Each row below has a hidden score, from 0 to 15, with 7 about the middle. What is it?
[-1.1 -2.   0.7  0.2 -0.9  0.5  1.2  0.8]: 2
[ 0.1  0.2 -0.6 -0.9  1.2  0.4 -2.  -1.7]: 15
[-1.  -0.1  0.5 -0.3 -0.8 -0.9  0.8  0.2]: 5
[-0.1  0.6 -0.3  0.8 -1.2  0.7  0.5  1.3]: 3
[ 0.4 -0.5  1.7  1.6 -0.2  1.7  2.3  1.3]: 0
[ 1.1 -0.8 -2.3 -0.2  0.3 -0.6  1.7  1. ]: 10
[-0.8  0.2  0.   0.6 -0.5  1.   1.   0. ]: 7
[ 0.7  0.4  0.3  1.2  0.9  1.2  0.5 -0.1]: 6
[ 0.9 -0.5  1.6 -1.3 -2.  -0.4  0.9  0.7]: 0
[ 1.7  1.  -0.2  0.  -0.1 -0.3  0.1 -0.3]: 9
[-1.  -1.1  0.2  0.7 -0.9  0.3 -0.8 -0.3]: 7
[ 1.9  1.6 -0.3 -0.9 -0.5 -0.3 -1.4  0.2]: 7
[ 0.9  0.3 -1.9  0.2 -0.1  0.5 -0.8  0.1]: 12
[-1.   0.7 -0.1  0.  -1.1 -0.3  0.2 -0.1]: 8
[-0.5 -0.2 -0.5 -0.9 -0.5  0.1 -1.5 -0.6]: 11
[-0.3  0.5 -1.  -1.4 -0.3 -0.8 -2.2 -0.8]: 13
[-0.4 -0.4  0.2  0.4 -1.7  0.2  1.3  0.9]: 3
[ 0.8  0.5 -0.2  0.4  2.1  0.7 -0.1 -0.6]: 10
[-0.8  0.   1.3 -0.6 -1.4  0.1  0.4  0.2]: 2
[ 1.2  0.2 -3.3  0.3  1.1 -0.1 -0.8  0.7]: 14
[-0.7  0.2 -0.8  1.  -1.3 -0.3 -1.7  1.2]: 5
[ 0.3  0.5  0.7 -0.1  0.6 -1.3  0.2 -1.1]: 9
[-0.2  0.8 -0.2  0.3  0.2  0.7 -0.5 -0.2]: 8
[ 0.2 -0.6 -0.4 -1.2  0.1 -0.2 -1.7 -0.9]: 11
[ 0.8 -1.   1.6  0.1 -1.6  0.5  1.9  1.2]: 0
[-1.3  0.5  0.1  0.6  0.  -0.2  2.2 -0.4]: 8
[ 0.3  1.2 -0.7  0.4  0.6  0.5 -0.4 -2. ]: 15
[ 0.2 -0.3 -1.3  0.1  1.7  0.8  0.5 -1.8]: 15
[ 0.5  1.3  0.  -0.7 -0.5  0.1 -0.5 -0.2]: 8
[ 0.6 -0.2 -0.6  0.1 -1.   0.8  1.2 -0.6]: 11
[ 0.7  0.2 -0.5  0.  -0.7 -0.2  0.7  1.2]: 4
[-0.7  0.1 -0.4 -1.3 -0.7 -0.1 -0.4 -0.9]: 11
[ 0.1 -2.  -1.1 -0.8  0.7  0.   0.1 -0.2]: 11
[ 0.2 -0.5  0.6  0.7  0.2 -0.4  1.1  0.6]: 3
[-0.3  0.7  0.2 -0.6 -1.  -1.   0.2  0.8]: 3
[-1.  -0.2 -0.2  0.5  0.5 -0.5  0.6 -0.1]: 8
[-0.7  0.4  0.4 -0.5 -0.2  0.4 -0.1 -0.6]: 8
[ 0.   1.5 -0.9  0.1  1.4  0.6 -1.7 -0.1]: 10
[-0.2  0.8  0.5 -0.7  0.5  0.4  0.1  0.7]: 3
[ 0.6  0.8 -0.5  0.4 -0.4 -0.5  0.4 -0.2]: 9
[ 0.6  1.7 -0.3  0.1  0.4 -0.3 -0.1 -0.7]: 10
[-0.8  0.   0.5 -0.2 -0.1 -1.4  1.6  1.1]: 1
[-1.6 -1.3  2.   2.3 -0.9  0.6  3.  -1.2]: 5
[-0.3  0.4 -0.2 -0.9  0.5 -0.2 -0.4  1.7]: 1
[ 1.2  1.  -0.2  0.3 -1.   0.6 -1.7  0.3]: 6
[-0.2 -0.9  1.  -0.5  1.   1.3 -0.8 -1.5]: 9
[-0.3  0.3  0.3  0.4 -0.6 -0.7  0.   1.1]: 2
[-0.2  0.4  0.4  0.5 -0.2  0.6  0.4  0.2]: 5
[-0.4 -0.4 -0.2 -1.   1.  -0.8 -0.5 -0.2]: 8
[ 0.4  0.7 -0.9 -0.2  0.3 -0.7 -0.9 -0.4]: 11
[-0.3 -0.3  0.1  0.8  0.3 -0.9  0.8 -0.8]: 9
[-0.1  0.1 -1.  -0.1 -1.   0.6 -0.5  0.5]: 8
[-1.3 -0.4 -0.3  1.2 -0.3  0.6  0.2  0. ]: 8
[-0.8  2.2 -0.7 -0.3  0.8  0.1 -1.2 -1.7]: 15
[-0.6  0.  -0.6  1.3 -1.4 -0.9  0.9  0.7]: 6
[ 1.8  0.8 -0.1  1.1  2.1  1.4  1.4  0.2]: 6
[ 0.   1.  -1.4  0.4  1.  -0.4 -1.5 -0.3]: 12
[ 0.2 -1.3  0.5  0.3  0.3  0.6  0.3  0.1]: 5
[ 1.  -1.2  0.8 -1.6 -1.8 -0.3  1.7  1.6]: 0
[ 0.4 -0.4 -0.1 -2.4  0.8  0.5  0.6 -0.7]: 10
[-0.5  1.3  1.1 -0.1  0.8 -0.4 -1.2  0. ]: 3
[-0.9  0.1  1.1 -0.1 -1.3  0.6  1.5  0.9]: 0
[ 0.1 -1.4  1.5 -0.3 -1.9  1.   1.1  0.3]: 1
[-1.  -1.1  1.4  2.   1.2  1.4  1.9  0. ]: 3
[-0.1 -1.2  0.7 -0.8 -0.5  0.2  0.2 -0.4]: 6
[-0.8 -1.8  0.4  0.7 -1.5  1.1  0.7  0.8]: 3
[ 1.7  0.5 -1.6 -1.5  1.7  0.2 -1.1 -1.1]: 15
[-1.5 -0.1  0.7  0.6  0.6  0.9  1.5 -0.5]: 7
[-0.7 -1.   0.8 -0.9 -1.1 -1.   0.9  1.6]: 0
[-0.2  0.2  0.6  0.2 -1.8  0.7  0.1  1. ]: 1
[-1.1  0.7 -0.1  0.3  1.3  0.4 -0.6 -1. ]: 11
[ 0.7  0.2 -1.6 -0.2  1.1 -0.6 -0.8 -1. ]: 15
[-0.2  0.  -0.2  0.1 -0.5  0.1 -0.2  0.5]: 6
[-1.7 -1.4 -0.3  1.1  1.8  0.1  0.6 -0.6]: 10
[-0.5 -2.1  0.7 -0.9  0.2 -0.1  1.1 -0.1]: 5
[ 1.   0.8  1.1  0.7  2.1  0.   1.  -0.1]: 4
[ 1.5 -2.5  2.2  2.  -0.9  1.5  1.5  0.7]: 0
[ 0.2  0.8 -0.9 -0.3  0.8 -0.4 -0.7 -1.1]: 14
[ 1.3  0.4 -0.4 -2.   3.5 -0.7 -1.5  0. ]: 8
[-1.1  0.9 -0.1  1.3  0.8 -0.5  0.9  0.5]: 5
[-0.4  0.1  0.7 -1.3 -0.5 -1.1  0.2  0. ]: 5
[ 1.1  2.3 -0.5 -1.1  0.7 -0.9 -0.2 -0.2]: 9
[-1.   1.4 -0.9  0.6 -1.4 -0.8 -1.8 -0.8]: 13
[-0.1  1.3 -0.9 -1.7  0.1 -0.8  0.1 -0.9]: 13
[-0.4  1.4 -0.5  0.   0.4 -0.9 -0.1  0.1]: 8
[ 0.6  0.2 -0.3  0.   0.4  0.3 -0.3 -0.3]: 9
[ 1.3  0.9  0.8 -0.4  0.8 -0.5 -0.2 -0.2]: 5
[ 2.6 -0.6 -2.2 -0.2  1.4 -0.2 -1.2 -0.2]: 14
[-0.3  2.5  0.5 -0.6  0.5 -1.  -0.8 -0.6]: 8
[ 1.  -1.5 -1.6  0.6 -0.3 -0.2  0.6  0.2]: 11
[-1.   1.   0.3 -0.5  1.3  0.5  0.6 -1.1]: 10
[ 0.  -1.2 -0.3  0.  -1.1 -0.8  1.7  1.1]: 4
[-0.2  0.4 -0.8 -1.2  1.7  0.1 -3.  -2.6]: 15
[-0.4  0.   0.7  1.4 -0.6  1.8  1.4  0.8]: 2
[ 1.  -0.1  1.5  1.7  1.8  2.7  1.6 -1.1]: 6
[-0.6 -1.4  0.   0.1  0.8  0.2 -1.3 -1.2]: 11
[ 0.3 -1.   1.1 -0.4 -2.1  0.1  1.   0.5]: 2
[-0.6  0.6 -0.5 -2.2 -1.2  0.7 -0.9 -0.4]: 10
[ 1.2 -0.3  1.1 -0.9 -0.7  0.2  0.1 -0.6]: 6
[-0.4 -0.6  0.  -0.5 -1.1 -0.5 -1.2  0.5]: 5
[-0.6 -0.9 -0.8  0.8 -0.8 -0.6 -1.5  0.6]: 7
[-0.4 -0.7  0.   0.7 -1.   0.8  0.7  1.5]: 1
[ 0.6  0.1 -0.1 -1.2  0.2 -0.3 -0.3 -1. ]: 11
[ 0.6  1.2  4.4  0.5  1.5  0.4 -0.6 -0.1]: 0
[ 1.  -0.5  0.4 -0.1 -2.2  1.6  0.   1. ]: 2
[ 0.6  0.4 -0.2 -1.2  0.  -0.8 -0.2 -0.6]: 10
[ 0.2 -1.3 -0.4  0.2 -1.1  0.   0.3  1.2]: 4
[-0.7 -0.4  0.8  0.  -1.1 -0.7  1.1  1.3]: 0
[ 0.3 -1.4  0.3 -1.7  0.2  0.2 -0.4  0. ]: 6
[-0.6 -0.2  0.  -0.1 -0.6 -0.5  0.9  1.1]: 3
[-0.1  1.5  0.9  0.1 -0.1 -1.7  0.  -0.6]: 6
[-1.3 -2.7 -1.7  0.3 -0.7  1.3 -0.3 -0.4]: 13
[ 1.1 -0.2  0.7  0.9  0.  -0.4 -0.4 -0.7]: 7
[-0.6  0.9 -0.2  0.1 -0.7 -0.7  0.4  2. ]: 0
[ 0.9  1.8 -0.4  0.8 -0.1  0.4 -1.   0.3]: 7
[-0.1 -0.3  0.3  0.3 -0.7 -0.3  0.2  0.3]: 5
[-0.5 -0.5  0.1 -1.9  1.1 -0.9 -0.7  0.8]: 4
[ 0.3 -0.5  1.3  1.7 -0.4  1.2  1.7  0.9]: 0
[-0.5 -0.9 -0.8 -1.7 -0.3 -1.2 -0.3 -0.2]: 10
[ 0.7 -0.5 -0.2 -0.1  0.   0.4 -0.3  0.6]: 5
[ 0.1 -0.2 -0.7 -1.1 -0.8 -1.1 -1.  -0.1]: 9
[-0.1  1.6  2.4 -2.6  1.3  0.4 -1.8 -1.1]: 4
[-0.3  1.1  0.  -0.3 -0.1 -1.  -2.3 -0.6]: 9
[-1.8 -0.6  0.1  0.5 -0.4 -0.6  0.5 -0.3]: 8
[-0.1  1.8 -0.7 -0.4  2.1 -1.1 -0.7 -0.5]: 11
[-0.9  0.4 -0.6 -1.1 -2.1 -0.9 -0.5  0.2]: 8
[-0.7 -0.2 -0.3  0.1  0.8  0.2  0.2 -0.5]: 10
[-0.8 -1.4 -0.4 -0.2 -0.3 -0.3  0.7  0.9]: 5
[ 0.6 -2.6  0.3 -2.8 -0.6  0.5 -0.2 -1. ]: 10
[-0.3  2.3  0.  -1.1  0.4 -1.1 -0.4 -1.1]: 11
[ 0.2 -0.3 -0.5  0.4 -0.4 -1.2 -1.6 -1.5]: 14
[ 0.7  0.2 -0.5  0.5 -0.1 -0.6 -1.3  0.2]: 8
[-0.3  1.1  0.1 -0.2 -1.7 -0.6 -0.3  0.4]: 5
[-1.3 -0.6  0.6  1.3  0.  -0.5  1.4 -0.5]: 7
[-1.6 -0.3 -0.7  0.3 -0.7  0.9 -0.4  1.2]: 5
[-0.1  1.6 -0.2 -0.4  0.  -0.9 -1.4 -0.4]: 9
[ 0.7  0.4  0.6 -1.   0.1 -1.4  0.1  1.2]: 1
[ 0.4  1.1 -0.8  0.4  0.1 -1.8 -0.8 -1.8]: 15
[-0.4 -0.9  0.2 -0.2 -1.6 -1.2 -0.5  2. ]: 0
[-1.  -0.7  0.5 -0.1 -0.3  1.   0.5  0.2]: 5
[ 0.2  0.4  0.6 -2.   0.6  1.  -0.7  0. ]: 5
[ 0.1  0.6 -0.7  0.6  0.6 -0.4  1.  -1.8]: 15
[-0.6  0.2 -0.6  0.8 -0.4 -0.9  1.4 -0.4]: 10
[-0.8 -0.2  0.1  0.5 -0.9 -1.3  0.3  0.6]: 4
[-0.6 -2.  -1.1 -1.  -0.9 -0.6 -1.1  0.3]: 9
[ 0.7  0.  -0.1  0.4  0.3  0.8  1.1  1.2]: 3
[ 0.9  0.   0.   0.7 -1.2  0.4  0.   0.1]: 6
[-1.1  0.5  1.4  1.4  0.9 -0.4 -0.5 -0.1]: 3
[ 0.8 -0.6  1.8  2.1  0.7  1.8  1.9  0.8]: 0
[-0.1  1.6 -0.2  0.6  0.6 -0.5 -0.2 -0.1]: 8
[-1.   0.8 -0.2  0.6 -0.3  0.9 -0.2  1.1]: 3
[ 1.1  0.8  2.1  1.1  1.4  1.4  0.9 -0.2]: 1
[-2.1 -1.2 -0.5  0.1  0.4 -0.2  1.3 -0.1]: 9
[-2.1 -0.2 -1.6 -0.6 -0.7  0.4 -0.8 -1.4]: 15
[ 1.7  0.  -1.7 -1.1  0.6  1.3  0.8  0.6]: 10
[-0.8 -0.4 -1.1  0.3 -1.5 -0.7  0.5  0. ]: 10
[ 1.1 -0.3 -0.9 -0.5 -0.6 -0.2  0.5  0.9]: 6
[-1.8 -0.7 -0.3 -0.2 -1.1  0.3  0.5 -0.2]: 8
[-0.6 -0.9  0.3  1.8 -0.8  0.8  1.7  2.4]: 0
